[[ 65  58 -56   5]
 [ -1 -72  78 -58]
 [-25  78 -84  56]
 [ 65  26 -24 -74]
 [ 18  53  84   3]
 [ 98  61  98  64]]
->
[[ 98  61  98  64]
 [ 18  53  84   3]
 [ 65  26 -24 -74]
 [-25  78 -84  56]
 [ -1 -72  78 -58]
 [ 65  58 -56   5]]

[[ 17 -33  25 -13   5  28   8 -37 -29 -42 -36]
 [ 66  88 -49 -30 -54 -38  29  -5 -10  32  -6]
 [-33  41 -29  27  -5 -37  -5  45  36  56  64]
 [ 51  68 -39 -25 -42 -29  22  -4  -7  25  -5]
 [-23  56 -37  24 -13 -44  -1  48  37  64  65]]
->
[[-23  56 -37  24 -13 -44  -1  48  37  64  65]
 [ 51  68 -39 -25 -42 -29  22  -4  -7  25  -5]
 [-33  41 -29  27  -5 -37  -5  45  36  56  64]
 [ 66  88 -49 -30 -54 -38  29  -5 -10  32  -6]
 [ 17 -33  25 -13   5  28   8 -37 -29 -42 -36]]

[[-83 -85 -18  80  -4  24]
 [-57 -30  76 -25  16 -55]
 [ -9 -10 -11  21  -1  11]
 [ 45  23   3 -70  -3  38]
 [ 14 -13  29  12  38  75]
 [ 11  17  78  -1  53  -4]]
->
[[ 11  17  78  -1  53  -4]
 [ 14 -13  29  12  38  75]
 [ 45  23   3 -70  -3  38]
 [ -9 -10 -11  21  -1  11]
 [-57 -30  76 -25  16 -55]
 [-83 -85 -18  80  -4  24]]

[[ 33 -17   4  10 -62   3  10  -7  -1 -17  17  44]
 [  3 -12  -2  24   3 -17 -40  -3  -7 -29  12  59]
 [ -4   1  32 -13 -21  -6   7   1  -6  34 -29  22]
 [-42   9 -12 -25  27   0  -8 -11   0 -17 -14   3]
 [ 14   3 -24 -19 -37   6 -35  -2   6  56 -15   9]
 [-17 -10  -8   5 -20  20 -37   4   8 -20 -47 -23]
 [ -4   9   1  17  28  13 101   8  -1 -20  -8  34]
 [ -3  -1  -5  14  20  19  22  -2 -15 -47 -38  -7]]
->
[[ -3  -1  -5  14  20  19  22  -2 -15 -47 -38  -7]
 [ -4   9   1  17  28  13 101   8  -1 -20  -8  34]
 [-17 -10  -8   5 -20  20 -37   4   8 -20 -47 -23]
 [ 14   3 -24 -19 -37   6 -35  -2   6  56 -15   9]
 [-42   9 -12 -25  27   0  -8 -11   0 -17 -14   3]
 [ -4   1  32 -13 -21  -6   7   1  -6  34 -29  22]
 [  3 -12  -2  24   3 -17 -40  -3  -7 -29  12  59]
 [ 33 -17   4  10 -62   3  10  -7  -1 -17  17  44]]

[[-10 -33 -17]
 [  4  -1  31]
 [-90  -4  53]
 [-98  69 -49]
 [-43 -51 -62]
 [ 11 -26 -46]]
->
[[ 11 -26 -46]
 [-43 -51 -62]
 [-98  69 -49]
 [-90  -4  53]
 [  4  -1  31]
 [-10 -33 -17]]

[[ -2   1 -78 -45  26]
 [-21   1 -78 -40  26]
 [-47  -3 -65 -19  26]
 [ 63  20 -78 -62  26]
 [-37   1 -73 -27  26]
 [ -3   1 -78 -45  26]
 [ 47  10 -78 -60  26]]
->
[[ 47  10 -78 -60  26]
 [ -3   1 -78 -45  26]
 [-37   1 -73 -27  26]
 [ 63  20 -78 -62  26]
 [-47  -3 -65 -19  26]
 [-21   1 -78 -40  26]
 [ -2   1 -78 -45  26]]

[[-16   1 -11 -19  21   6  -8   8  29 -27   7  -2   9 -16   5]
 [-27 -36 -49 -13 -14  19  -5 -32 -26  84   4 -24  -7 -10 -30]
 [ -3 -13  -4  -1 -12   7  -9   3  -3 -25  -7   0 -28   2   4]
 [  8   7   5  16  11  27  19  15  10 -32  17  20   8   4   6]]
->
[[  8   7   5  16  11  27  19  15  10 -32  17  20   8   4   6]
 [ -3 -13  -4  -1 -12   7  -9   3  -3 -25  -7   0 -28   2   4]
 [-27 -36 -49 -13 -14  19  -5 -32 -26  84   4 -24  -7 -10 -30]
 [-16   1 -11 -19  21   6  -8   8  29 -27   7  -2   9 -16   5]]

[[50 27 35 34 36 37]
 [43 41 44 37 49 45]
 [75 46 40 47 47 76]
 [38 43 63 48 61 39]]
->
[[38 43 63 48 61 39]
 [75 46 40 47 47 76]
 [43 41 44 37 49 45]
 [50 27 35 34 36 37]]
---
[[-25 -12 -32  39  25  -7  20 -18]
 [-25 -62 -10  56 -40  -3  28  53]
 [ -3   6   1   2   6  -1  -3   0]
 [-35 -20 -43  54  36 -10  26 -25]
 [  9  24   4 -20  15   2 -13 -21]
 [-32  53   5  42  54   1 -41  17]
 [-68 -37 -82 102  66 -18  52 -47]
 [ 23  57   8 -50  33   4 -26 -48]]
->
[[ 23 -68 -32   9 -35  -3 -25 -25]
 [ 57 -37  53  24 -20   6 -62 -12]
 [  8 -82   5   4 -43   1 -10 -32]
 [-50 102  42 -20  54   2  56  39]
 [ 33  66  54  15  36   6 -40  25]
 [  4 -18   1   2 -10  -1  -3  -7]
 [-26  52 -41 -13  26  -3  28  20]
 [-48 -47  17 -21 -25   0  53 -18]]

[[ 38  16 -37 -30  21 -11 -38]
 [ 66 -23  -5 -41  90 -29 -75]
 [-28 -57 -25  10  17  21  23]
 [ 53  89  33  42 -36  70 -23]
 [-67   8  18 -28 -51  21  17]
 [  3 -56 -28  88  37 -33 -60]
 [ 11  11 -92   4 -56 -37  39]
 [-16  52   5 -22 -23  24 -23]
 [-55  37  22 -14  25  19 -45]]
->
[[-55 -16  11   3 -67  53 -28  66  38]
 [ 37  52  11 -56   8  89 -57 -23  16]
 [ 22   5 -92 -28  18  33 -25  -5 -37]
 [-14 -22   4  88 -28  42  10 -41 -30]
 [ 25 -23 -56  37 -51 -36  17  90  21]
 [ 19  24 -37 -33  21  70  21 -29 -11]
 [-45 -23  39 -60  17 -23  23 -75 -38]]

[[-80  82]
 [ 11 -12]
 [  0   0]
 [-22  21]
 [ -2   3]
 [ 33 -35]
 [ 16 -16]
 [ -5   4]
 [-43  45]
 [-60  61]
 [ 63  38]
 [-26  26]]
->
[[-26  63 -60 -43  -5  16  33  -2 -22   0  11 -80]
 [ 26  38  61  45   4 -16 -35   3  21   0 -12  82]]

[[ -13   15  -38    3  -32  -41   61  -46  -18 -104    6]
 [  48   10   52   50   43   66   12   41   23   82  -15]]
->
[[  48  -13]
 [  10   15]
 [  52  -38]
 [  50    3]
 [  43  -32]
 [  66  -41]
 [  12   61]
 [  41  -46]
 [  23  -18]
 [  82 -104]
 [ -15    6]]

[[-67 -15  67 -54 -21  45  65 -60 -25  -6 -25  62 -48 -53 -14 -39]
 [-44 -15  77 -18   2  73  77 -27  -1 -10   6  83 -35 -29  -8 -24]
 [  1 -47  23 -25 -33   2  22 -20 -26 -42 -32  15 -40  -9 -42 -46]]
->
[[  1 -44 -67]
 [-47 -15 -15]
 [ 23  77  67]
 [-25 -18 -54]
 [-33   2 -21]
 [  2  73  45]
 [ 22  77  65]
 [-20 -27 -60]
 [-26  -1 -25]
 [-42 -10  -6]
 [-32   6 -25]
 [ 15  83  62]
 [-40 -35 -48]
 [ -9 -29 -53]
 [-42  -8 -14]
 [-46 -24 -39]]

[[  3 -58 -62 -56  65  66  22]
 [ 18 -64 -73 -46  75  77  37]
 [ 32 -28 -46   4  43  45  46]
 [-20  55  64  32 -65 -67 -34]]
->
[[-20  32  18   3]
 [ 55 -28 -64 -58]
 [ 64 -46 -73 -62]
 [ 32   4 -46 -56]
 [-65  43  75  65]
 [-67  45  77  66]
 [-34  46  37  22]]

[[  73   11   76   70    2  -13   68    7   11   52  -13  -74]
 [ -36   76  -45  -40  -77  -85  -73   88   84   11  -83  103]
 [  82   24   83   80  -10  -31   60   25   30   69  -31  -70]
 [  62   76   62   76  -65  -90    4   86   91   85  -94  -42]
 [  73  -60   75   59   70   56   86  -65  -61   30   60  -79]
 [ -57  -87  -47  -45   72  107    8 -102 -103  -87  104  -31]
 [  18   64    7    1  -57  -79  -26   76   74   47  -73   69]]
->
[[  18  -57   73   62   82  -36   73]
 [  64  -87  -60   76   24   76   11]
 [   7  -47   75   62   83  -45   76]
 [   1  -45   59   76   80  -40   70]
 [ -57   72   70  -65  -10  -77    2]
 [ -79  107   56  -90  -31  -85  -13]
 [ -26    8   86    4   60  -73   68]
 [  76 -102  -65   86   25   88    7]
 [  74 -103  -61   91   30   84   11]
 [  47  -87   30   85   69   11   52]
 [ -73  104   60  -94  -31  -83  -13]
 [  69  -31  -79  -42  -70  103  -74]]

[[-27  -9]
 [-75  37]
 [ 43   3]
 [ 17 -13]
 [  4  35]
 [ 19 -18]
 [ 82 -79]
 [-24  -6]
 [ 93  -7]
 [-18  47]]
->
[[-18  93 -24  82  19   4  17  43 -75 -27]
 [ 47  -7  -6 -79 -18  35 -13   3  37  -9]]
